In the rows, zero is written as 128.
These are runs of 8 systems, one row a step. Runs of the same system follow the same rule from any start.
seq 1, Gabek (10 x 20):
[[131 109 108 154 126 154 137 120 109 125 161 108 175  76 178 152 198 149
   95 114]
 [134 107 140 169  93 188 188  97 116 105 112 108 124 140  96 130 154 169
  103 106]
 [105 107 142 131 186 169 141  87 109 102 139 141 100 118 128 103 207 140
  156 103]
 [129  55 108 127 117 166  93 102 115 112 162 115 167  83 124 105 137 144
  109 106]
 [114  83 150 110 110 178 134 104 169  90  99 143 108 153  67 104 129 170
  100 131]
 [117  97 105 110 189 137  69  95 146 143 139 149 106 166 118  74 170 133
  138 111]
 [150  72  99 108 109 137  75 120 136 136 142 133 147 119  81  84  62 111
  143 101]
 [ 99 119 147  77 123 117  98 134 169  96 108 162  86 157  75 109  90 133
  135 172]
 [134 129 109 100 170  96  47 135 163 175 131 134 129 167 157  98 106 112
  123 135]
 [153 133 102 128  98  83 114 164 148 162 106 146 146 148  84 120  44 100
  143 112]]
seq 2, Nivas (10 x 20):
[[108 142 100 116  67  98 124 127 103 119 127 138 120 142  85 123 140  75
  206 147]
 [162 166 132 147 123 115 119 192 110 142 163  94 144  91 189 158 103 135
  117 124]
 [ 94 146 161 136 159 118 175 158 171 111  65 137 110 154  89 128 147 183
  114 119]
 [127 132 106 131 109 119 174  74  93 156 125 174 141 131 158 169 160  71
  153 121]
 [177 140 105 173  91 163 127 173 113 122 153  61 137 120 112 106 145 153
  139  94]
 [ 57 127 193 119 180 108 145 137 106  93 117 113 101  93 138 128 127 135
  163 131]
 [157 125 102 120 161 152 163 100 161 143 117 163 167  83 152 161 185 133
   87 119]
 [105 105 103 180 102 149 131  89  88 120 150  99 110 181  88  94 159 156
  118 122]
 [141 107 179  99 146 171 112 110 100 112 143 114 110  83 172 122 101  85
  184 104]
 [122 127  88 113 185 110  99 148 172 120 137 121 156  70  93 107 160 158
   97 148]]
seq 3, Radi (10 x 20):
[[133  77  89 145  91 139 118 127 147 128 128 139 163 139  73 114 113 172
   73 106]
 [107 132 166 116 122 156 102 155 103  81 176 127  66 138 151 118 165 146
  156 144]
 [142 118 124 112 165 116  93  94 136 176 120  96 165 110 190 126  88  86
  121 133]
 [ 68 105 104 140  91  87 129 125 139 130 106 161 141 187  85 128 140 162
   94 144]
 [189 164 148 102  93 184 118 153 140 108 157 154  69 152 147 141 137 128
  142 145]
 [138 119  95 134 156  85  66 158 120 166 142  79 164 107 134  88  78 108
  147 102]
 [ 57 131 144 143  68  87 159 123  95 115 122 147 128 152 143 170 132 127
  118 160]
 [189 185 123  88 141 152 137 148 201 136  99 141 118 129 124 144 146 124
  123 160]
 [144 124  93 178 142 104 117 150  90 164 138 119 125 159  94  86  94 121
  166  68]
 [100 123 162 115  67 125 161 148  95  77 142 135 135  64 136 177 102 122
  132 155]]
seq 4, Nivas (10 x 20):
[[168 157  79 169 141 151 157  80 127 155 119  73 130 138  83  97 135 116
  123 136]
 [ 70  83 166 120  92 122 100 137  97 103 122  80 154 114 164 117 135 120
  176 110]
 [152 138 132 109 171 148 127 163 138  97 171 187 102  64 135 148 147 156
  105 129]
 [110 132 111 164 180 124 152  56 131 162  99  97 124 168 108 106 129 140
   82 147]
 [125  66 140 105  60 162 103 108 118 118 116 133 157 138 148 123 137 100
  174  87]
 [152 151 102 122 151 126  89 166 110 102 203 132  88  82 103 113 119 134
  136 156]
 [ 99 124 162 130 192 112 132 101 156 153  85  86 141 140 156 123  84 150
   77 145]
 [121  85 112  88  75 144 120 113 161 119 104 196 145 160 105 135 170 120
  140 116]
 [164 156  90 157 113 125 100 128  74 143 202 125  89 140 123 117  90 101
  135 149]
 [125 133 175 108 155 124 112 162 175 134  76  60 143 126 141 107  78 139
  135 121]]
seq 5, pepeg (10 x 20):
[[ 89  99 155 146  94 148 103 132 130  96 131  78 114 161 121 112 116 188
   78 161]
 [102 121 144  80 174 105 116  99 172 159  80 166 130 150 148 122 127  90
  158 127]
 [179 151  57 144 112 129 149 126 129 140 158 158 133 101  68 133 121 118
  109 140]
 [ 87  98 148 145  63 128  91 144  89 100 150  97 103 184 123 108 103 150
  137 133]
 [122 133 146  83 195  94  96 163 183 150  95 148 140 111 155 123 105 123
  136 120]
 [127 147  67 165 106 105 181 113 126 148 122 149 157 118  91 158 149 137
   85 145]
 [138 124 155 131  41 151 101 141  92 124 144 120 101 196 158 132 107 109
  162 119]
 [136 162 139 122 219  95 112 189 150 139 126 118 111  99 126 105 110 137
  156 101]
 [ 91 104 112 159 111 103 180 109 102 131 128 130 181  84 139 171 133 140
   78 136]
 [162 151 150 110  55 173 125 134 143 125 111 114 121 176 172 147 159 113
  158 133]]
seq 6, Muz:
[[142 102 129 139 149 140  96 157 133 133 166 179 110 151 146 129 107 177
   66  97]
 [180 181 127  99  92 130 125 144 138 131 140 151  87 136 112 143  66  79
  158 165]
 [ 69 115 139  98 134  74  96 160 117 130 123 158 146 121 173 140 155 103
  176 113]
 [151 146 135 138 126 148 141 154 148 124 144 155 130 124 180 175 148 178
   50 145]
 [144 204  99 151 115  92 159 150 106 144 139 140  88 157 100 139 114  99
  161 152]
 [116 105 105 128 119 109 106 135  84 149 160 144 172  94 184 142 168  92
  169  84]
 [142 161 142 134 117 159 155 158 136  89 148  91 127  72 146 163 155 171
   86 172]
 [ 96 170 112 177 127  83 176 101  91 162 102  88 126 170 118 130 130 111
  145 145]
 [149  97  76 146 152 149 135 100 108 145 145 147 168  90 132 120 195 117
  140  74]
 [137 129 139 149  98 164 123 141 105  83 166  53 115  87 103 111 106 157
  112 158]]
seq 7, Gak (10 x 20):
[[110 161 153 161 153 118 175 135 121 132  87  39 149 106 142 127 146 135
  152 119]
 [139 164 142 123 120 164 196 140 157 100 105 159 111 117 117 167 205 156
  124 138]
 [147 151  93 175 177 151 164  68  93 146 151 107 100 134 108 104 165 119
  127 127]
 [102 114 181 124 149 173 151 109 143  94  77  70 114 128 106  99 150 151
  155 120]
 [111 123 117 100 139 154 141 104 144  78 151 161 107  81  95 137 186 145
  109 176]
 [134 110 118 145 181 162 107  55 127 147 139  80 115 144 136  90 123 141
   73 155]
 [ 86  81 163  94 122 152 103 108 161  98  94 139 105 173  90  92 127 152
  133 137]
 [118  74 103  97 128 138  85  89 110 106 180 174 128  79 113 121 120 104
  116 151]
 [126 103 128 125 138 127  56 131 143 139 138  73 138 144 138  92  68 151
   82 154]
 [ 78  96 143  82 106  96  86 132 158 127 112 192 125 174 134 134 115 129
  116 144]]
seq 8, Gabek:
[[129 124 156  94 115 155 175 123 129  98 126 185 132  67 155 181 160 104
  153 122]
 [127 146  92 163 106 139 117 131 120 124 160  70 140 137 136 123 187 170
   78 175]
 [130 101 182 160 159 172 172 104 114 133  96 110 120 150 143 115 111 146
  133  56]
 [112 115  92 113 153 129 145 112 123 106 150 185 134  67  97 136 192 117
  148 129]
 [126  91 129 133  70 171  89  93 114 108 152  67 132 146 141 109 124 137
  100 158]
 [130 110 167 122 185 162 145 158 170 111  91 149 110 136 101 105 134 185
  125  73]
 [104  92  69 125 156 103 101  60 109 153 152 173 136 130 109 109 150  96
  123 140]
 [166 109 140 104  59 175  87 140 148 107 123  91 126 138 106 100  96 114
  165 127]
 [ 84 122 149 121 191  94 103 168 148 110 133 160  91 145 102 104 111 180
  106 131]
 [150 112 101 100 150 119 102  65 147 181 113 148 155 133 152 128  93  73
  117 136]]
seq 9, dida:
[[152 103  95 134  91 141  52 159  93 125 199 114 118 142 134  92 127 130
  149 107]
 [112 119 165 128 106 116  94 195 137 121 142 110 137 132 174 144  83 173
   86 131]
 [118 141 156  76 182  98  93 137 165 132 117 167  90 132 122 117  59 110
  132 155]
 [184 143  65 115 103 113  90 148 135 161 164 176 124 140 100 113 102  89
  149 122]
 [165 156 140 160  94 129 139 206  89 119 167 138 115 118 148 158 102 142
  138  87]
 [ 87 158 174 101 124  83 141 149 117 118 113 132 113 114 165 166  85  97
  154 163]
 [141 152  87  89 120  92 152 131 173 141 100 182 152  98  83 152 123  89
  142 156]
 [161 170  99 173 118 134 189 139 101 140 140 170 107 145 100 146 156 127
  143  92]
 [127 154 162 149 106 137 181 115  80 126 124  86 131 105 180 164 142  94
  170 123]
 [ 69 119 130 107 122  96 165 109 140 101  87 114 172  66 105 150 153 121
  139 164]]
seq 10, Gak (10 x 20):
[[130 139  94 139 122 100  83 160 125 138 134  44 151 109  93  80 107 119
  164 132]
 [ 73 113 175 112 119 119 146 151 136 107 108 148 151 113 191 175 168 162
   96 135]
 [193 166  95 140 148 135 146 119 139 157 145 180  92 149  99 134  88 116
   97 136]
 [101 112 115 144 115 109 114 100 106 157  94  66 155 163 126  91 135  94
  190 103]
 [126 112 169 106 106 161 141 183 130  71 146 161 122  74 146 158 150 159
  135 105]
 [135 183  85 153 170  84 133 114 119 156 157 113 113 118 118 132 108 120
   89 188]
 [124 111 156 120 130 148 140  98 164 158  54 100 153 186 158 120 145 123
  141  95]
 [134 114 110 130  86 150 138 154 100  88 171 192  97 114  76 125 151 137
  157 106]
 [120 145 137 148 175 110 121 103  88 136 156  56 127  76 160 117  94 108
  125 160]
 [120 130 152 101 132 133 136 158 210 125  58 123 147 151 118 133 152 173
  104 133]]
seq 11, dida, 10 rows:
[[103 148 107 113 120 109 166  87  99 125 127 165 122 103 132 157 179  71
  179 154]
 [142 160  94 163  98 128 199 136 142 139  94 102 174 105 108 159 178 142
  115 134]
 [ 90 123 171 154 157 147 205  87 101 112  87 124 107 134 119 132 156 135
  149  97]
 [108 118 107 119 130 145 141  48 122 135 117  99 152 106 153 133 198  92
  132 164]
 [113 107 107 158 131 151 154 119 149 115 100  80 159 119  76 105 180 182
  101 119]
 [ 92  87 163 150 159 167 135  63 107 126 117 119 105 182 156 109 158 151
  112 106]
 [135 102 113 110 161 156  78  86 146 128 137  64 151 100 149  93 154 126
  117 148]
 [ 97  75 116 142 122 135  87 135 141 112 133 105 133 160  80  79 120 188
   92 120]
 [141 101 165 114 156 173  79 112 136 133 146 137  93 177 184 107 121 152
   98 114]
 [143 121 108 115 172 112  46 149 140 144 160  81 133 104 128  76  85 121
  132 136]]
seq 12, pepeg, 10 rows:
[[195 134 110 140 153 162 109 100 104 157 163 110  99 127 130  93  83  82
  160 100]
 [ 87  95 151 134 141 137 140 155 117  70 133 103 126  70  75 104 122 174
  139 113]
 [ 86 104 137  87 133 121  93  95 149 126 127 136 154 115 189 145 172 124
   90 176]
 [183 152 101 135 144 166 151  87 173 163  92 124 117 182  96 109 143 126
  112 126]
 [110 108 130 135 115 131 131 109  70 100 166 170  79 126  79 108  96 103
  178 114]
 [124 111 127  96 123 117  57 168 154 106 150  88 150  76 129 111  91 139
  113 160]
 [ 84 108 109 137 147 109 136 114 168 152  76 143 158 175 118 123 181 169
   87 123]
 [167 146 124 112  97 143 145  98 121 142 136 204  90 162 129 160  95  82
  130 147]
 [143 157 101 146 112 103  99 174 114 120 147  72 109 128  75  86  87 118
  172 135]
 [ 68  67 145 131 142  97 100 164 118 126 134 146 168 111 155 129 120 165
  107  84]]
seq 13, Muz (10 x 20):
[[178 107 128 111  81 209 129  94 133  98 137 115 116 107  99 114 125 107
  149 129]
 [ 71 112 180 118 175 113 110 133 127 111 101  66 114 124 124  86 103 137
  163 131]
 [126  85 124 120 141 142 139  85 179 156  79 145 169 149 126 131 111 148
   67 117]
 [136 129 113 110 126 149 114 124 142  99 146 168  64 162  48  91 128 139
  144 149]
 [136  97 157 113 131 131  63 137 111 149 136 112 123 163 174  97  74  99
  169  86]
 [130 126 164  70 148 134 142 154 200 105  89 164 142  74 125 155 111 140
  107 142]
 [ 80 135 120 130 110  83 101 125 124 132 141 165  87 204 117 128 117 142
   94 177]
 [195 148 116 121 130 157 114 147 136 165 135 171 117 170 167 133 152 104
  162  76]
 [120 137 140 114 130  95 116 204 115  98 166 150 124  54 122 146  80 136
  137 130]
 [101 152 138 114  83 105 135  99 121 144 118 132 140 149 194 177 135  93
  106 185]]
seq 14, Voze, 10 rows:
[[157 162  78 111 166 110 135 114 155 152 142 199 107 128 100 142 136 117
   96 160]
 [105 149 137 128  56 131 144 122 115 105 114  63 137 135 135 144 168 113
  161 175]
 [136  77 135 167 163 160 135 120  90 139 145 127 134 118 139 102 119 144
  132  36]
 [140 154  89 103 182 105 106  94 158 153 145 164 110 122 119 130 122 106
   87 191]
 [112 118 152 108  46 158 149 119 140  89  94  93 150 120 127 149 172 125
  155 155]
 [148  92 126 175 141 161 112 126  84 140 167 140 105 163 135 101 108 152
  119  55]
 [142 159 110  96 189 107  98 105 170 153 129 118 117 108 121 112  93 104
  105 194]
 [ 93  86 157  92  51 146 145 127 137  76  98 135 152 106 113 148 145 127
  158 134]
 [151 121 129 172 128 154 101 152  97 144 176 141  95 184 158 117 115 166
   95  84]
 [136 166 121 103 192 104 113 122 179 147  94  87 120 116  95  94  97 112
  136 176]]
seq 15, Voze:
[[172 141 110  93 125 132 155  98 163 155 105 170 151  97 135 165  97  79
  117 143]
 [111 132 114 138  71 149 132 140  94  74 173 119 108 112 107 133 188 148
  144 157]
 [110 101 150 160 178 134 110  87 106 165 119  79 130 170 180 102 111 131
  108  99]
 [176 128  96  83 164 148 135 112 188 136 109 179 136  87  84 126 122 108
  123 130]
 [ 95 122 123 127  31 127 113 123  92  95 159 123 116 151 125 145 135 123
  128 186]
 [147 114 174 153 181 177 119 136 123 131 127  69 121 130 171 100 119 162
  121  73]
 [119 110  92  91 172  95  98 106 166 144 118 187 119 132  72  97  98 106
  129 140]
 [136 140 149 104  32 139 129 152 135 102 128 119 142 122 157 177 115 121
  120 179]
 [116 115 156 163 167 157 124 161 103 106 147 101  93 145 113  84 141 184
  142  71]
 [123 131 111 100 182  74  92 108 155 181 110 154 132 148 138 117  70  87
  127 139]]
seq 16, Radi, 10 rows:
[[ 98 118 168 152 127 123 130 159 152 137  76  65 150 169 152 123 121 181
   97 108]
 [116 129 147  92 164 112 122 118 130 130 140 224  77 144 129 139 105 100
  152 131]
 [177 135  57 137  78 142 103 109 129 147 156  95 154 120  94 115 121 105
  112 159]
 [ 87 120 167 148  98 123 122 197 122 108 112  88 139 157 152 126 154 176
  148  93]
 [134 160 147 104 188 105 135 114 124 148 143 181  95 112 173 158  88  88
  124 150]
 [139 130  62 137  95 114 127  96 152 148 104 101 157 144  51 100 116 113
  120 155]
 [134 126 161 141  77 161 147 186 111  97 131 137 118 147 148 146 169 161
  161  76]
 [145 160 134 117 210 105 119 137 121 143 156 123 113  60 157 129  81 109
  120 146]
 [ 84 118  98 143  97 101 151  71 120 143  84  92 152 161  77 113 131 105
  140 154]
 [160 124 149 118  94 179 167 162 157 104 116 182 126 127 145 165 175 155
  128  88]]

Name the system that made each run.
seq 17 (2 x 20):
[[125 161 168 126 121 130 104 165 150 114 120  85  73 192 123 104  97 155
  130 160]
 [129 101 154 100 142 108  94 176 149 129 101 120 143 111 112 100  65 111
  183  74]]
 | Voze
seq 18:
[[153 170 133 111 151 128  70 146 135 149 142  95  89 170 169  98 140 105
  168 146]
 [123 109 112 163 204 115 162 120 123 149 120 131 145  94  93 110  97 149
  103  77]]
 | pepeg
seq 19:
[[124 110 125 127 116 147 135 164 136 106 118 160 119 144  91 110 190 156
  176  69]
 [114 147 137 122 164 114 105 117 100 123 184 150  88 110 171 148  98 132
   79 183]]
 | pepeg
seq 20 (2 x 20):
[[123 122 149 131 114 148 165 103 104 135 140 173 141 120 204 186 174 125
  104 117]
 [141 145 115 123 195 129 112 131 187 131 113 108 111 122  81  92 106 167
   77 163]]
 | Radi
seq 21:
[[129 132 117 118 216 103 119 119 173 154 104 169 107 155  89  91 102 136
  122 108]
 [140  96 106 139  53 162 129  92  78 107 172 144 109 140  95 122 112 103
  148 124]]
 | Radi
seq 22, 2 rows:
[[145 128 108 105  86 160 115 121 139 104 171 185 113 130 147 164 184 138
   91 170]
 [134 157 130 148 157 126 109 101 132 155 117  77  83 204 113  81  92 129
  127 153]]
 | pepeg
seq 23, 2 rows:
[[108  96 128 108  42 135 112 140 119 116 127 183 138 172 143 147 165 122
  156 105]
 [147 170 130 143 205 115 152 159 142 152 130 118 142  85 180 155 145 154
   87 126]]
 | dida
seq 24:
[[150 165  97 107  90 118  95 138 119 128 183 175 101 136 158 162 141 106
  111 187]
 [100 123 150 150 123 149 136 137 135 109  95  25 147 125 127 104 161 170
  132 132]]
 | Voze
seq 25:
[[134 127 112  99 105 139  59 128 131 113 159 136  77 171  91  83 122 108
  171 152]
 [131 102 190 108 133 139 105 168 142 129 104 125 136 139 183 129  92 134
  152  68]]
 | Muz
seq 26:
[[ 76 103 123 109  56 111 136  99 130 121 101 173 148 171 133 158 173 117
  128 150]
 [202 168 110 124 144 165 110 171 170 140 148 144 103 143 143 135 144 159
   90 129]]
 | Radi
seq 27 (2 x 20):
[[139  89  93 103  57 131  90 107 123 133 146 177 130 152  85 114  84  88
  145 138]
 [168 155 127 137 129 145 124 202 130 116 170 154 118 109 165 153 170 166
  118 100]]
 | dida
seq 28:
[[105  68 152 129 164 167  96  56 116 139 129 106 130 152 172  99 137 134
  106 109]
 [172 143 125 115 155 155 134 147 198 123  87  99 118 124  63  95  97 155
  117 132]]
 | Muz
seq 29, 2 rows:
[[101 136 110 148 177 104  97  98  92 157 157  79 142 125 189 115 173 116
  126 145]
 [160 100 151 137  77 161 166 156 130 119 105 127 167  94 124 153  88 135
  130  67]]
 | Gabek
seq 30 (2 x 20):
[[ 86 154 136 150  70 110 155 120  75  99 152  98 117 116 138 162 126 119
  125 187]
 [180 168 143 103 202 155 122 137 177 150 111 123 116 120 172 126 152 123
  135 122]]
 | Gak
seq 31 (2 x 20):
[[167 133 101 113 168 138  92  78 134 148 163 133 101 120 115 102  71  98
   97 172]
 [ 94  80 112 134  54 126  93 129 126 120 113  88 167 168 106 103 147 140
  147 117]]
 | Radi
seq 32, 2 rows:
[[160 136 141 161 130 126 157 161  89 154 141 160 117 129 143 144  73 109
  154  59]
 [108 175  95 121 185  74 117 156 126 130 161 124 124  74 127 131 150 125
  128 174]]
 | Voze
seq 33:
[[182 147 134 160  88 159 169 124  97 151 141 154 120 151 172 173 108 110
  117  98]
 [136 166 120 139 132 127 142 161 142 119 101  70 116 135  74  92 154 129
  192 114]]
 | Nivas
seq 34, 2 rows:
[[155 110 107 126 132 145 111  88 107 148 141  76 176  67 169 126 114  81
  138 122]
 [102 119 152 130  64 131 163 178 143  82  97 129 141 126  85 151 134 178
  119 126]]
 | Gabek
seq 35:
[[112 108 167 154 181 174 154 122  98  96 158 134  97  99 156 126 157 178
  100  98]
 [117 130  97 105 171 109  91  82 169 173 105 144 126 187 131 101 159 108
  128 149]]
 | Voze
seq 36, 2 rows:
[[152 176  94 116 165 121 157 141 193 148  81 137 136 131  90 125 180 138
  130 142]
 [135 111 113 182 138 136 167  90  74 163 127 132 125 153 111 116 115 108
  150  63]]
 | dida
seq 37, 2 rows:
[[130 165 116 148 210  85 134 154 112 148 155 112 125  67 142 127  97 130
  108 137]
 [100  99 153 129 109 145 170 104 171 122  55 113 161 147 118 145 142 170
   84 129]]
 | Nivas
seq 38, 2 rows:
[[136 177 136 115 195  97 161 122 153 162  81 120 122 120 124 126 111  85
  173 130]
 [ 86  75  79 124  96  96  92 140 129 129 146 170 176 116 115 131 150 149
   96 122]]
 | Muz
seq 39 (2 x 20):
[[116 137  81 116 116  84 122  98 126 167 101  98 178 113 124 124 141  64
  178 139]
 [128 143 130 174  93 129 187 161 132 129 104 147 143 155 126 171 157 180
   87 100]]
 | Radi
seq 40, 2 rows:
[[135 154  74 130  39  95 111 144 118 134 149 128 136 151  93 141 111 104
  129 183]
 [143 171 169 137 113 118 107 192 126 139 132 100 101 173 180 137  95 136
  140 121]]
 | Nivas
